[[ -1   8  -2   7  -1   0  13  -5   3   6   0   3   3   3   0]
 [  3 -11   0 -10   0  -1 -14   2 -10 -11   0  -4  -2  -2   3]
 [ 37 -37  34 -34  -8  -2 -33  34 -40 -39  -6  29  -6 -13  30]
 [  5  -7   5  -5  -3  -1 -10   5  -7  -6  -5   1  -7  -6   7]
 [ 51 -42  50 -33 -31   6 -36  45 -50 -42 -33  48 -35 -39  48]
 [ -7   3  -9  -1  16  -9   5  -4   6   4  18  -7  19  18 -14]
 [ -1  -8  -2  -7   3 -14  -8   1 -13  -7  -2  -5  -3   1  -1]
 [  7 -20  12 -18 -24   7 -21   4 -12 -19 -19   5 -20 -27   9]
 [  0   1   2  -1  -3   3   2   1   5   1   0   3   1  -2  -4]
 [  3  -9   5  -8 -20  13 -10  -2  -6 -11 -15   3 -14 -20   7]
 [  8 -17  12 -16 -26  12 -15   4  -9 -18 -20  10 -18 -27   9]
 [-35  51 -31  51  -3   6  49 -39  41  51  -7 -23  -8   4 -15]]
Indices start at 0.
Which number is the entry at row 0, column 0? -1
The entry just right of -40 -> -39
Which number is the entry in row 0 and column 2? -2
The entry in the bottom-left corner -> -35
Which number is the entry in the top-right corner? 0
The entry just left of the smallest entry is 45
The entry at row 0, column 1 is 8
The entry in row 1 and column 2 is 0
Which number is the top entry of the column that holds the smallest entry? 3
Which number is the entry at row 2, column 0? 37
Which number is the entry at row 1, column 0? 3
The entry directly above the smallest entry is -7
The entry at row 2, column 2 is 34
The entry in the bottom-right corner: -15
Which number is the entry at row 1, column 1? -11

data = ((11.781, 11.790, 13.543, -3.964, -5.399, 0.167, 1.111, -0.447, -5.914, -22.189, -7.852, 0.982, -10.839, -19.093), (13.162, -10.624, -4.807, -3.061, 9.538, 20.767, -10.657, 11.098, -12.640, 16.604, -6.851, -4.333, 20.381, -9.692), (-5.574, 5.812, -3.597, -18.638, 17.931, 20.061, 21.030, 17.970, 8.014, -5.256, 10.447, 12.311, -2.854, 10.481), (4.293, 8.022, -14.841, -10.784, -2.059, -5.632, 12.286, 10.617, 7.953, 24.720, 1.845, -0.268, 2.880, -19.088), (-14.379, 22.785, 7.732, 2.461, -0.818, -8.506, 12.951, 10.241, -13.872, 11.747, -13.723, -9.216, 8.142, 11.159), (-21.047, -4.353, 8.411, -6.794, 3.032, -12.173, 7.491, -9.096, 10.337, -20.163, 14.219, 5.408, -7.982, -11.652), (11.746, -8.165, 6.276, -12.644, -4.420, 27.397, -6.286, 3.328, -8.432, -18.319, 7.459, 8.436, 4.876, 6.663), (-6.075, 12.028, 1.709, 4.793, -20.821, 7.994, 14.844, 10.307, 11.409, 16.328, 17.313, 2.276, -18.327, -17.725), (9.104, 1.382, 1.270, 7.906, -9.379, 12.047, 16.994, 0.971, 13.212, 23.639, 1.855, 17.871, -0.067, -18.222), (1.774, 2.409, 9.613, 5.275, 3.254, 6.045, -7.325, -29.861, -5.979, 8.855, -10.206, -3.468, 30.116, 15.064), (-3.698, 6.849, -4.022, -19.321, 16.847, 19.650, 21.131, 16.566, 7.888, -8.820, 8.226, 12.236, -2.761, 10.203), (-16.090, -8.919, 0.479, -15.109, 7.465, -11.695, 0.686, -18.531, 13.386, -17.597, 16.174, 4.066, 1.330, -6.211), (-17.493, 16.529, -1.931, -14.162, -0.340, 16.729, 22.752, 9.905, 5.763, 15.256, 4.800, 6.539, 1.485, 16.164), (-0.711, -25.828, -14.774, -15.003, 0.057, 4.738, -1.724, 12.081, 1.097, -11.680, 17.813, 12.226, 3.018, 16.733), (-8.819, -1.267, 5.403, 5.273, -2.370, 10.465, -5.495, 1.334, 16.012, -5.760, 23.791, -1.519, -21.762, -13.724))
Which number is the entry just right of 20.767?
Answer: -10.657
Which number is the entry just left of -2.370?
Answer: 5.273
The entry just right of -8.820 -> 8.226
Which number is the entry just right of -5.574?
Answer: 5.812
The entry just right of -11.695: 0.686
Which number is the entry just left of the largest entry?
Answer: -3.468
The entry just left of 21.131: 19.650
Which number is the entry just left of -8.820?
Answer: 7.888
The entry just left of 14.219: -20.163
Which number is the largest entry?
Answer: 30.116
The entry just left of 7.459 -> -18.319
The entry just right of 5.275 is 3.254
The entry just right of 3.254 -> 6.045
The entry just right of -0.711 -> -25.828
The smallest entry is -29.861

X =
[[-10  -6 -31 -26  -5]
 [  3  -3  28  23  -2]]
Rows and columns are numbered from 0.
Find the entry in the bottom-left corner.
3
Find the entry in the bottom-right corner.
-2
Find the entry just left of the largest entry.
-3
Find the entry at row 0, column 2.
-31

M =
[[ -84.9 -106.7   25.6 -139.1    6.6  -79.9   66.2  -12.9 -117.0  164.3
  -219.2]
 [ -89.9  -68.9   24.5  -94.4  -23.1 -161.6  -43.5  -93.1   -4.7 -198.6
     5.3]]
Report the entry just left of the largest entry.
A: -117.0
Report the entry just right of -198.6.
A: 5.3
Report the entry just left of 25.6.
A: -106.7

m =
  3   10   14   11    5
  3    8    3  -25   10
 13   -2   -1  -26    2
 14   13   12    6   -3
 -1    5   -1  -19    9
 21   -5    0    3   -3
  3   -3   -4   -1    5
  8   -1    1   -4    5
  7   12   13   42    4
 11    5    0  -14   -1
 -5   16    5  -19    9
Rows and columns are numbered from 0.
The smallest entry -> -26
Give the entry in the bottom-left corner.
A: -5
The entry at row 0, column 2 is 14
Give the entry directly below the centre entry.
A: -4
The top-left entry: 3
Give the bottom entry of the column that holds the smallest entry.
A: -19
Give the entry in row 1 and column 1.
A: 8
Give the entry just left of -26.
A: -1
The entry just left of the centre entry -> -5
Give the entry at row 0, column 1.
A: 10
The largest entry: 42
Give the entry at row 1, column 2.
A: 3
Give the entry in row 2 and column 0.
A: 13
The entry in row 1 and column 0: 3
Give the entry just left of the largest entry.
A: 13
The entry directly above the smallest entry: -25
Give the entry just right of the largest entry.
A: 4
The entry directly above the largest entry is -4
The entry just left of 6 -> 12
Give the entry directly below the largest entry.
A: -14
Give the entry just right of the centre entry.
A: 3
